Each row is where one point has got to under a steady rotation. How many ticks took it there?
The counts run from 0 to 455.
[-20  10  -9 -10 -11 -22 -33 -10 -12   6 -23  27  -4   4  -1  -4 -20 -22
 -20  -8   6 -15 -24  -2  12  -7  -2  12  12  -1   3  -3 -11  14  -1  -8
  12   1   7  13  -3  -2   7  28  17]
306
[-23   3 -31  12 -11  10  20 -15  -4  11 -17  11  -3   9  19  -6  14 -37
   0  11 -15  15 -15 -23   5  12 -10   4  10   0  -6  13  -6  13   9   0
   5   7  -7  12  12   5  -6 -22  24]
276
[-29  -1  -1  24   1 -11   6 -10   1   3   5 -35  17   5  -4  -1   6   1
 -27   2  -4   4  -7   3  -4  26  -6   6   1  -3 -23  28 -11  14  -9  -3
   2   3   7  17 -29   8  -7 -15  23]
281
[-14  -5  -5  16  18   0 -44  -3 -15  -2   0  -5  22  14  -9 -10 -29   0
 -22 -13   9 -18 -10  16  -5   5  -5 -10  -4  -3   2   2 -21  15 -20  -5
  11  18  11   5 -15   9 -12  18 -11]
344
[ -6  -5  15   8  -7 -34 -12 -15   1  10   2  -5   0  -5   3  14 -12  25
 -20 -13  10 -27 -24  11  16   8   3  16   2  -9  -7  23   3  20 -11  -6
  -1  -5  14  13 -21   9  -4  -4  22]
290
[ -5 -20  -1  19  14   0  -4   1  14   7  -6 -32  -1   2  -3  -6  30 -20
  -9  11  -8  30  37  -7  -5  18   2   3   9   6 -13  19  12   0  11   0
  15  -5   6  -6  -4   8 -11  -7  19]
183
[ -3  -3  27  10 -11 -34   8  -7   7  10 -11  -9   0   2  15  -5   5   8
 -19  -4 -12  -7  -7  -4  19  14   5  18   1  -6 -20  30  30  11   2  -5
   4 -18   3  -5 -19   8  -7 -13  30]
8
[  7   1   4 -15   5  -8 -27  -6  -9  11 -19   7  -5   1   3   2  11 -11
 -10  -5 -13   9   6  -9  16  -7 -11   3  16   9   8   6  17   1 -21 -18
   8 -30   8  -4   2 -23 -25  30  27]
447
[ -5 -15  12   3  -7 -30   0  -3   0   3   2  -8  -6 -16  -9  21 -14  18
 -24 -17   5 -11 -17  13  13   5   8  35  11 -10  -3   5   4  16 -11  -4
  -5 -18  19  12 -21  12  -7  -3  31]
243
[ 16  -3   8   5  -7 -11 -12 -26  -2   8   0  25  -1  -1  31  11  16  29
  15  -5   6 -29 -15   6  18   8  -3  -4   2  -1  11  27   7  11   1  -4
   5  16   2   5  26   9  -6 -19  -7]
338
[-17  -7  -8  14  -1  -5 -31  -3   2  -8   9   1  17  -2  -6  -2  17  -1
  -7   0  13 -17  13  20 -12  11   0  -1  10   9   1  -8 -34  16  26   9
  20  37   6  10   7  16  12   3 -17]
77
[ 10 -29 -22  17  18  26 -14   2  -7  -5   7  11   4   3  -2   9   7  -8
  10  -4   0   4  12   8 -12  -3  -3   6  10   1  27 -29 -16  16   9   6
  11  22   8   2  28  16 -23 -13 -12]
433
[-14 -17 -14  32  18   6  -6 -14   8   6  -8 -24  -1  18   4 -20 -15 -19
 -12   7   6  12   9  -4   6  19   6  -6  -4  -6  -8  42  13   4  -9  -8
   4  12  -3  -9  -8  28  -6 -13   1]
101
[ -6   8  23  10   2 -18 -33   4 -15   0 -10   6  38  18   2 -28   1  -4
 -21  -6 -18 -21  -1   7  -3  13  -7  -4  -2   3 -11  -2   0  11  -6   0
  19   7   4  -8 -22  -6 -17  17  -2]
309
[  1  -7   0  18  -3   4 -10   3 -14   1  13   2  28   1   0  16  24  21
  -3  -4 -10 -17  -3  11 -21   8 -14   1   4   3   1 -22 -28  28   1  10
  14  19  13  23   2  -1 -26 -17   2]
253
[ 11 -28 -10  16  12   9 -24  10   7  -5   5   0   2  -5  -6   6  21  -5
   4   3   5   8  33   7 -15   4   5   8  12   6  12 -21 -11  15  27  13
  20  21  11   0  21  19  -7  -5 -11]
167
[  2   8   0   5 -17 -19 -15 -25  -5  18   0   9  -3  -8  19  28  27  26
   6  -3  11 -19 -17   0   3   4 -10  -5   4   1  -6  19 -16  18   2  -7
  11   9  14  32  10  -9  -8 -11  18]
25
[ -9  10   5  -8   1   0  -9 -21 -15  -2 -15  18  10   9  24 -20   6 -11
   1  -2 -16  -7  -8  -3  35  11 -14  -6  12  12  17  26  25  -9 -23 -19
   2 -13  -9 -22  13  -5 -11   9   2]
365
[  9  -7   3  27   3  -5 -26  -6   3   8   4   8  16  14  15  -4  24  11
  10   6   2 -19  12   3 -15  13  -4 -16  -7   0  -4  12  -8  19  20   8
  24  38   7   7  19  16  -7 -17 -19]
73
[ 11 -16  -9   2  -2  -7 -11 -23   8   3   3  19 -20 -11  24  14   9   8
  18   1  19 -16  -3   7  22  -2   5   5  11  -5  21  25   7   7  16  -2
   4  19   3  -1  35  28   4 -18  -6]
111
[  3  -1 -10  -3  -3  -3 -14 -16   5  15 -10   0 -13  -7  12  18  52 -10
   8  11  -6  23  21 -14   3   6 -10   0  21  15   2  14   6  -2   6 -13
  19 -11   8   6  21 -13 -11   6  26]
448
[ 11 -19  -5  18  22   3 -43   7  -2   1 -16   8   4  21  -7 -24 -18 -25
 -10  -2  -1   2  20   0  -3  -3   2  -5  -1  -2   6  -5  10  11   0   0
  20  15   9 -18   6  15 -15  20 -10]
395
[ -8 -17 -29  22   2  23  24  -1 -12  -5   0   8   8   5   5  11   1 -13
   1  -2 -14   8 -17  -3  -5   6  -6  21  11  -2  14 -20 -16  20  -1   4
  -3  13  -2  13  12  16 -20 -36  12]
241
[ 18 -15  14  13  -3 -31  -9  -7   9  24 -11   6 -20   4   6  14 -13  11
 -12  -8   2  -7 -13 -10   9  -3   7  17  -6 -14  -8  21  21  21  -7  -7
   9  -9  19  11  -8   8 -20  -7  32]
247
[ -2 -29   5   0   6 -20  -2  -4   6  -4   1 -13 -19 -19 -10  16 -18   7
 -22 -13   9   0  -2  11  20  -2  14  40  20  -6  10   1  12  11  -4  -1
  -5 -17  17   0  -6  22  -3  -4  22]
196
[-22  -6  -2  32   7  -5  -4 -18   3   8   6 -31  13  10   5 -10   1   1
 -17   4   6  -1  -1   3   1  26  -3 -10  -6  -2 -21  45   0   8 -13  -7
   5  13   2   7 -21  18  -8 -18   8]
328
[-26  -2 -38  -6  -1   9 -21 -17  -3  -4 -10   6  -9  -7   7   2  16 -35
   3   7   6  17  12  -5  11  -1  -8   0  25  14  19   6 -15  -3  12  -9
  13   7  -4   2  27   4   5  16   2]
131
[-10  -3   5  17 -10 -15 -12  -1  10   6  -8  -3  18  11  13 -20  32 -20
  -3  13  -5  -3  19  -3 -14  17   2  -5  -1   4 -19  12  -3  12  36  12
  26  27  -2   0   4  15   7  -7  -2]
312
[ 11 -13   8  22  12  -8 -36   3  -5   4 -11  18  13  27   3 -25 -25 -11
 -10  -4  -1 -20   0   2  -7   3   4  -7 -13 -11  -3   1   7  19   6   5
  18  26   7  -8   0  20 -13   5 -16]
74
[ 19 -19 -11  23  26  31  -7 -11 -12   3   9  -1   9  10   7  13  18  16
  13  -3  -1   7   7   5  -7   6 -15 -12   2   6  22   0  -4   6 -19  -7
   7  11  10   3  18   2 -43 -20  -4]
429
[ -4  -3  33   9  -9 -37   5  -9   3   3  -3 -11  13   2  11  -3   3  19
 -23  -8  -9 -17 -12   9  20  16   5  21   2  -6 -13  26  21  14  -4  -1
   1 -11   4  -2 -23  10  -8 -12  21]
282
